[[134 127 123 123 135 109 106 119]
 [127 136 127 124 130 125 124 130]]
->
[[127 136 127 124 130 125 124 130]
 [134 127 123 123 135 109 106 119]]

[[117 132 136 135 133 127 121 139 119 134 119 130 137 139 124 133]
 [111 142 137 133 120 110 107 142 105 139 110 121 143 146 108 120]
 [127 119 134 113 143 143 135 125 136 116 130 116 131 116 141 142]]
->
[[127 119 134 113 143 143 135 125 136 116 130 116 131 116 141 142]
 [117 132 136 135 133 127 121 139 119 134 119 130 137 139 124 133]
 [111 142 137 133 120 110 107 142 105 139 110 121 143 146 108 120]]

[[114 131 123 114 125 142 127 112 148 124]
 [150 113 130 138 130 119 133 151 127 105]
 [125 129 137 149 129 129 142 128 117 110]
 [111 124 123 123 128 141 120 110 134 137]
 [139 132 138 131 125 101 133 137 119 124]
 [127 131 133 126 132 128 127 125 151 132]
 [133 114 104 116 128 144 118 134 130 132]
 [120 132 121 124 127 137 130 117 122 119]]
->
[[120 132 121 124 127 137 130 117 122 119]
 [114 131 123 114 125 142 127 112 148 124]
 [150 113 130 138 130 119 133 151 127 105]
 [125 129 137 149 129 129 142 128 117 110]
 [111 124 123 123 128 141 120 110 134 137]
 [139 132 138 131 125 101 133 137 119 124]
 [127 131 133 126 132 128 127 125 151 132]
 [133 114 104 116 128 144 118 134 130 132]]

[[138 145 152 118 130 125 112]
 [135 140 136 123 122 127 125]
 [146 123 141 121 126 135 133]
 [128 147 132 131 120 122 114]
 [103 112 106 145 120 120 145]
 [115 122 107 146 126 109 130]
 [107 134 113 151 111 113 131]
 [146 124 150 104 143 152 131]
 [127 133 128 127 126 127 126]
 [127 135 123 134 127 109 125]]
->
[[127 135 123 134 127 109 125]
 [138 145 152 118 130 125 112]
 [135 140 136 123 122 127 125]
 [146 123 141 121 126 135 133]
 [128 147 132 131 120 122 114]
 [103 112 106 145 120 120 145]
 [115 122 107 146 126 109 130]
 [107 134 113 151 111 113 131]
 [146 124 150 104 143 152 131]
 [127 133 128 127 126 127 126]]

[[116 146 139 134 123 122 151 116 103 143 106 104 154 123]
 [120 136 139 113 146 122 109 156 100 105 108 140 145 133]
 [101 118 150 150 114 149 118 145 105 132 115 100 133 143]
 [139 151 112 109 121 119 128 139 156 118 124 103 137 154]
 [131 137 127 156 145 136 137 151 150 136 116 100 157 106]]
->
[[131 137 127 156 145 136 137 151 150 136 116 100 157 106]
 [116 146 139 134 123 122 151 116 103 143 106 104 154 123]
 [120 136 139 113 146 122 109 156 100 105 108 140 145 133]
 [101 118 150 150 114 149 118 145 105 132 115 100 133 143]
 [139 151 112 109 121 119 128 139 156 118 124 103 137 154]]

[[120 134]
 [100 156]
 [125 129]
 [118 138]
 [148 108]
 [143 114]
 [146 107]]
->
[[146 107]
 [120 134]
 [100 156]
 [125 129]
 [118 138]
 [148 108]
 [143 114]]

[[121 122 126 119 113 127 125 130 136]
 [117 134 122 115 123 131 140 140 137]
 [133 119 124 123 123 125 123 136 130]
 [127 132 137 122 130 132 128 127 126]
 [123 126 118 127 115 131 132 118 130]
 [153 124 123 121 124 130 149 129 134]
 [143 129 121 128 129 124 125 124 132]
 [109 130 124 111 123 129 125 123 128]
 [143 122 133 133 118 133 136 123 129]]
->
[[143 122 133 133 118 133 136 123 129]
 [121 122 126 119 113 127 125 130 136]
 [117 134 122 115 123 131 140 140 137]
 [133 119 124 123 123 125 123 136 130]
 [127 132 137 122 130 132 128 127 126]
 [123 126 118 127 115 131 132 118 130]
 [153 124 123 121 124 130 149 129 134]
 [143 129 121 128 129 124 125 124 132]
 [109 130 124 111 123 129 125 123 128]]

[[114 105 139]
 [117 113 143]
 [136 131 120]]
->
[[136 131 120]
 [114 105 139]
 [117 113 143]]

[[111 130 125 129 121 136]
 [120 129 125 115 132 129]
 [136 136 118 122 125 125]
 [136 124 135 143 126 126]
 [150 128 129 127 135 119]
 [129 137 118 136 114 131]
 [108 132 122 126 119 137]
 [136 125 134 144 124 127]
 [140 125 134 144 125 126]
 [138 138 115 118 126 124]
 [122 132 122 116 129 129]
 [139 127 132 144 123 126]]
->
[[139 127 132 144 123 126]
 [111 130 125 129 121 136]
 [120 129 125 115 132 129]
 [136 136 118 122 125 125]
 [136 124 135 143 126 126]
 [150 128 129 127 135 119]
 [129 137 118 136 114 131]
 [108 132 122 126 119 137]
 [136 125 134 144 124 127]
 [140 125 134 144 125 126]
 [138 138 115 118 126 124]
 [122 132 122 116 129 129]]
